Turns in one plane each, and the order they were made in; the first pair answered
Lop (before |-> after):
[ -5   2  -1 -11   8  -6  -4   5  -7   6 -15  25  13   0  -2  16  -4   6
 -20 -11   3  -5  -8   1 -22  -1  -9  28  -2  -4  -7] |-> [  0  -5  -8  -8  -4 -15  -6   7   3 -10  -7  27  11   3  -4  -2   8  -3
 -20 -14   4 -12 -12   8 -21 -11 -13  22   5   2   4]
[ -9   7  11   1  19  -4   6   5  -2  16 -16  -4  16  -4 -17  21  -8  14
 -15   1  -2   4   3 -12  -5   3   2  10 -13  -6 -24] |-> [-11   0   5  -3  17 -15   6   6   7   0 -13   2  19  -1 -20  13   2  11
 -25  -1   4  -5  -5  -4 -15  -8 -10  17  -6  -3 -18]
[-18  -5  -7   3  -3  -6  16  44  11  -4  -8 -23  10   5 -15 -17  11   8
   8 -10  -1  22  15 -16  14  -7  12   0  -2   5   0] |-> [-17  -4  -7   5  -4  -7  15  42  10  -3  -8 -22   8   5 -15 -16  10   8
   9 -11  -4  21  15 -18  12  -7  16  -1  -2   2  -2]
[-18   3  19   9  35  12  12  34  14 -12  -8  20   0   7 -12  -8   9  17
 -20 -27   3  21   2   1  -9 -23   6   1  12 -12  -9] |-> [-14   0  14  12  27  10  11  35  17 -19  -3  20  -3  10 -12 -18  18  13
 -16 -26   5  15   1   4  -9 -30   3  -4  17  -9  -1]
Fad (before |-> after):
[ -2  19  -8   9  -7  14   6   9  17 -22   9  -3  -4  17 -17 -16  14   2
  12   2   9   7 -22   1  -2 -30  -2   0  12  15  12] |-> [  0  16 -11  11  -8  11  -1   0  12 -22  12   3  -5  15 -10 -14  15  -9
   4   0  11  -2 -23   9  -8 -32  -8   6  17  12  16]
[ 13  20   0  -1  -2  11  13 -18   7  24  -8  -8  19  14   4  -3 -12  -2
  -4  27   9  20  13 -29  -1  -1  16   5 -18   6   2] |-> [  8  15  -1  -9   2   4  18  -7  14  16 -14  -5  25  15  -4  -7  -7   9
  -9  26  13  20   9 -27  -7  -8  10  14 -20   7   3]
[ 11   3  12  -5 -13  -2   2 -10   0 -15   3  12  -5   9   4   7   5  -4
   4  14   5 -12  -5   8  -5  -7 -17  12  -4  -6   9] |-> [ 16   7  14   0 -15   5  -2 -15  -4  -9   7   8  -6   7   8   8   0  -6
  11  14   3  -9  -2   6   2  -2 -11   6  -3  -4   5]
[ -3  -4  -1  -3   3  -5   3  13  13 -13   3  -6  14  12 -11 -15  -2   9
  12  -7  -1   0   0  -6   6   1   3   2   1  12   5] |-> [ -3  -6  -6  -7  -3  -9  -3   6  10 -16   5   1  16  11  -8  -9   1   0
  -4  -8   5  -8  -5   5  -5  -7  -7  10   4   9   7]
big (before |-> after):
[  5  -9  -9   3  -3 -12  -6  -1   6   0   2   3   5   1   5   7   1   8
   1  -3   6   0  -1   2 -10   3  -9  18  11   0   9] |-> [  5  -9 -11   2  -7 -10  -9  -5   5   2   5   2   2  -1   7   8   1   3
   0  -1   4  -2  -1   1 -10   3  -9  18  11  -1   8]
[  1  -7  -1   7  -9   6   0 -22 -11  -6   6   3  10   6   8  10   0 -11
   6   1  -4  -5  -9   2   0   2  -2  -5  12  -2   0] |-> [ -7  -5   1   0   7   2   5 -11  -7  -4  -4   7  20   8   3  19  -4   6
   1  -1  -4   3  -9  -3  -5   1  -1   4   6  -6  -7]
[ 19   4   6  11 -34   8 -27 -28  -6 -24  31  14  -1  -1  14 -10   5 -17
  -5  -6   1 -20 -10   1   4  -5  17 -20  13   0   3] |-> [ -2  15  23  -1   4  10 -12 -17 -17   8  -3  21  22 -10  14  33 -22  11
 -26  -6  -3   0  -5 -12 -13   6  17   5  -9 -20 -22]
Then:
Between the rows of a pair lie 2 to 4 turns.
[  6 -14 -13  -3 -10 -10  10  19  16 -34   1   2   2   4 -10 -27  20   0
  11  -2   6 -11 -17  11   7 -11  -2  -5  11  16  11] |-> [-11  -1   4 -13  24  -4  17  16  -1   9 -27   8  20  -9  -5  20 -12  17
  -8   0   4   7  -5   1 -12   7   1  19 -10  -7 -17]  big, big
[ 26  -5 -16  16 -23   7 -19 -20  -5 -13  19  -6 -26  -3  16 -26  13 -41
  17   5   3 -20   7  15  13   0  -4 -29  22  11  16] |-> [ -4  14  12  -6  33  12   8  -1 -22  36 -36  -3   7  -9   8  33 -30  13
  -1   8  -5  16  18 -13  -4  20   2   6 -11 -14 -28]  big, Fad
[  2 -15 -18 -11   7 -31  -8  18  13 -46 -26  30  13  -6 -24 -33  19  -5
  12  -9   3  -4 -10 -11  14 -11  15  -4  12  14   0] |-> [-11  -1   2 -18  38 -18  -3  12  -9  -1 -49  34  25 -17 -16  12 -16   7
   0  -5   0  14   2 -21   3  10  24  10  -8  -5 -27]  big, Lop, big
[  4  -5  -9  -1  -6  -8  -7  -1  13 -37  13   8  -5   9   5 -27  21  -9
   2  -2   4 -16 -14  17  -7 -15  -6  -2  13   5  23] |-> [ 16  10  -2  10 -14  15 -14 -17  -2  -9  24   1 -24   1  21 -16   2 -24
  23   6  -5  -6   0  11   6   6  12 -22   7   3  13]  Fad, Lop
[ 13  -5 -14  14 -22 -28 -13 -22  11  -8  22  18   6  20   4 -12   4 -31
 -28 -11   8 -31  -7  37 -15  20   3  -5  12 -13  19] |-> [  1  -5  -7   7  -4 -32  -5 -18   9   4   4  25  21  19   2  10  -4 -17
 -46 -15  10 -24  -5  33 -28  19  -1  11   5 -22   5]  big, Lop
